(in the rows, 128 means zero)
One turn moves each row of this set onto another row. After a few examples, where does it send each row asked below?
Roso: [ 91 128 129 140 152 155 143 142 150 116 121 129 102 127 133 156 118 132
 154]
duf: [137 127 157 130 112 119 133 115 126 119 101 166  81 135 152 136 119 149
 111]
far: [121 142 174 119 129 133 116 138 124 162 144 131  98 112 153 128 119 140
 120]
pasin: [162 112 140 121  85 119 113 127 122 115 106 139  88 135 131 102 128 150
 107]
Sumum: [137 132 110 125 120 119 106 124  94 133 114 127 128  96  80 134 139 132
 121]
Mozuf: [109 110 115 148 103 115 121 107 100 110 119 135 166 133 120  96 100 139
 127]
tuvi: [103 127 128 105 160 149 134 135 146 122 127 133  79 105 133 109 100 122
 119]
nibop: [ 91 140 142 106 116 157 123 120 142 118 111 131  76 135 134 110 125 153
 151]
povor: [124 141  95 130 128 139 117 131 172  88 100 133 103 123 107 111 117 125
 145]
Daga: [127 151 166 143 125 127 125 120  99 152  97  96 117 134 147 115 123 137
 129]
Rona: [115 100 112 119 123 150 145 142 138  74 108 138  93 137 137 104 131 145
 133]
Nokuf: [139 109 158 105 131 147 134 116 112 133 123 155 128 120 113 138 119  80
 124]
Sek: [118 122 107 138 135 118 124 120 132 105 144 125 173 139 111 122 136  99
 149]
kir: [122 165 153 119 142 157 114 105 110 137 134 109 139 120 134 109 130 123
 102]
Peta: [118 111 167 138  92 114 123 137 111 136  96 156 124 120 123 149 116 118
 153]
lita: [ 96 137 160 111 155 132 139 113 126 142 145 155 118 133 156 128 113 121
 119]
vefop: [145 110  94 139 112 107 121 116 128  87 119 131 149 140  99 111 135 109
 132]
repe: [158 111 117 134  82 112 117 120 129  88 103 136 117 148 109 110 138 131
 121]
Dul: [106 117 111 129 126 121 121 137 133 117  80 135  75 122 126 123 100 152
 125]
Soga: [127 107 144 104 126 134 123 149 102 120 102 139 164 145 144 107 145 108
 136]
sidu: [103 136 130 138 156 119 124 127 130 136 157 122 161 117 123 136 126 101
 147]
ges: [116 155 151 123 124 114 126 140 133 150 144 125  85 122 144 110 125 168
 124]
Mif: [132 131 133 144  79 127 123  85 124 108 127 128 122 128  89 100 102 125
 129]
Kitan: [110 152 121 145 160 114 138 125 143 141 164 124 126 114 116 140 121 127
 146]
diro: [140 137 122 135  99 107 129 105 145  80  95 150 120 159 120 115 140 122
 136]
Kup: [163 119 155 140  91 145 141 125 145 109 135 123 109 141 120  94  98 118
 113]
nefe: [151  93 121 116 114 135 126 163 108 127 150 142 124 100 112 108 122 145
 109]
bak: [141 126 169 119 101 128 117 128 116 139 119 140  77 121 146 124 125 150
 107]
mub: [124 131 140  99 102 131 112 148 117 158 147 108 123 126 102  88 129 134
 142]
pek: [ 84 122  99 116 147 145 135 106 127  90 108 129 114 135 104 130 129 119
 133]
rem: [163 106 154 154 120 138 150 135 107 137 114 112 103 139 145 122 104 140
 116]
pivun: [134 121  77 138 142 102 136 113 124 105 129 127 136 142  96 117 129 130
 124]
ladat: [155 125 112 117 107 116 129 133 133 103 125 135  89 142 123  91 132 160
  97]
suluf: [118 128 129 171 119 126 131 148 126  98 139 125 173 114 139 115 121 139
 133]
Nefi: [103 136 160 124 154 134 126 129 120 156 160 130 133 112 148 136 123 117
 136]
mibi: [ 88 129 102 120 161 129 129 144 142 117 111 115 124 128 137  96 117 128
 162]
befo: [104 131 124 130 146 114 145 125 145 102 139 138 159 158 137 113 132 101
 150]
Kuzi: [132 141 163 114  84 141 106 141 144 102 114 157 142 123 121 113 143 107
 140]
kud: [137 151 143 155 147 151 126 119 131 107 142 136 155  92 134 134 120 114
 114]
Vufa: [153 138 133 144 121 128 125 170 136 139 134 104 128 111 100 137 143 122
 151]

Soga turns into Sumum
sidu turns into Sek
Rona turns into Dul
And these:
Mozuf turns into Mif
pivun turns into diro

One turn moves each row of this set onto another row. After a few examples, where does it send each row asked below?
Gena: [150 130  98 109 130 153  91 136  95 134 142 117 128 134 138]
guv: [119 148 160 117 124 100 135 149 140 127 137 144 118  86 114]
nisa: [134 133 146 137 120 144  95 127 156  96  97 118 129 113  93]
latu: [157 127 141 138 155 143  96 137 119 109 109 120 120 166 129]
mebe: [156 143 152 156 117 106 132 162 119 103 110 139  95 106 107]
Nufa: [131 155 150 128 126 115 157 149 159 117 131 138 132 106 135]
sete: [114 112  97 141 119 131 117 104 118 147 142 130 132 152 145]
zod: [131 125 119 124 140 158 116 102  97 146 119 147 100 138 108]
Tumes: [134 135 105 125 139 151 124 107 101 162 119 144 101 134 113]
Tunek: [153 132 151 141 130 106 122 169 148  89 123 131 141 122 136]
tinop: [154 132  95 107 146 151 101 135 110 146 145 120 129 135 132]
geg: [163 142 107 105 146 153 104 137 111 144 144 116 128 131 129]
bafo: [126 147 151 111 128 100 137 146 147 131 142 142 123  84 119]
Fof: [127 128 139 160  92 116 113 157 134 101  87 139 123 120  99]
Potil: [140 148 138 120 105 105 157 152 139 131 139 122 119  92 112]
vor: [137 128 124 171 120 114 108 126  95 134 108 122  88 155 121]
Tid: [140 159 143 122 125 115 160 143 155 123 130 139 128  97 134]
Goge: [143 154 141 130 107 106 153 160 137 123 140 118 113  94 115]
nepas: [129 115 141 154 114 104  88 157 158  95 119 139 130 120 104]
fabed: [145 145 134 161 119 121  94 161 148  90  97 151 115 115 125]
saz: [113 113  96 125 126 129 121 112 117 162 139 128 140 143 135]
dasi: [110 120 160 151 115  84 125 150 131 113 113 151 130 112 119]
Zefub: [129 135 110 145 129 132 133 128 107 171 142 159  95 112 110]
menub: [109 124 111 119 126 133 127 140 119 158 138 150 162 125 142]
telo: [131 140 116 132 135 143 131 103 103 167 121 145  96 130 112]
Robi: [146 145 131 150 115 121  85 165 150  93 102 153 120 112 122]
Gifup: [130 135 139 158  92 123 114 153 140 103  82 146 119 121  97]
Kife: [139 122 103 109 138 144  85 129  98 136 131 113 126 143 143]
raf: [137 126 116 124 145 156 111 104 100 142 112 132 100 149 119]
sopo: [115 112  99 140 123 127 110 104 109 150 129 118 116 155 139]
nogab: [127 115 135 155 102 103  92 155 161 103 121 139 129 122 103]
gep: [132 142 120 175 109 115  96 118 161 107 113 122 105 111 115]
sevu: [166 132 112 116 143 163 133 151 126 141 150 130 132 129 113]
Dazo: [117 147 125 143  97 119  79 140 131 105  98 117 138  95 126]
lon: [110 119 102 124 122 122 120 115 121 162 143 125 148 141 143]
fil: [110 112 137 136 128 106  80 140  98 129 113 122 140 151 139]

vor turns into latu
Gifup turns into Robi
And these:
guv turns into Goge
zod turns into Gena
telo turns into geg
nepas turns into Fof
dasi turns into mebe
bafo turns into Potil
Dazo turns into gep
menub turns into Zefub
saz turns into Tumes
raf turns into Kife

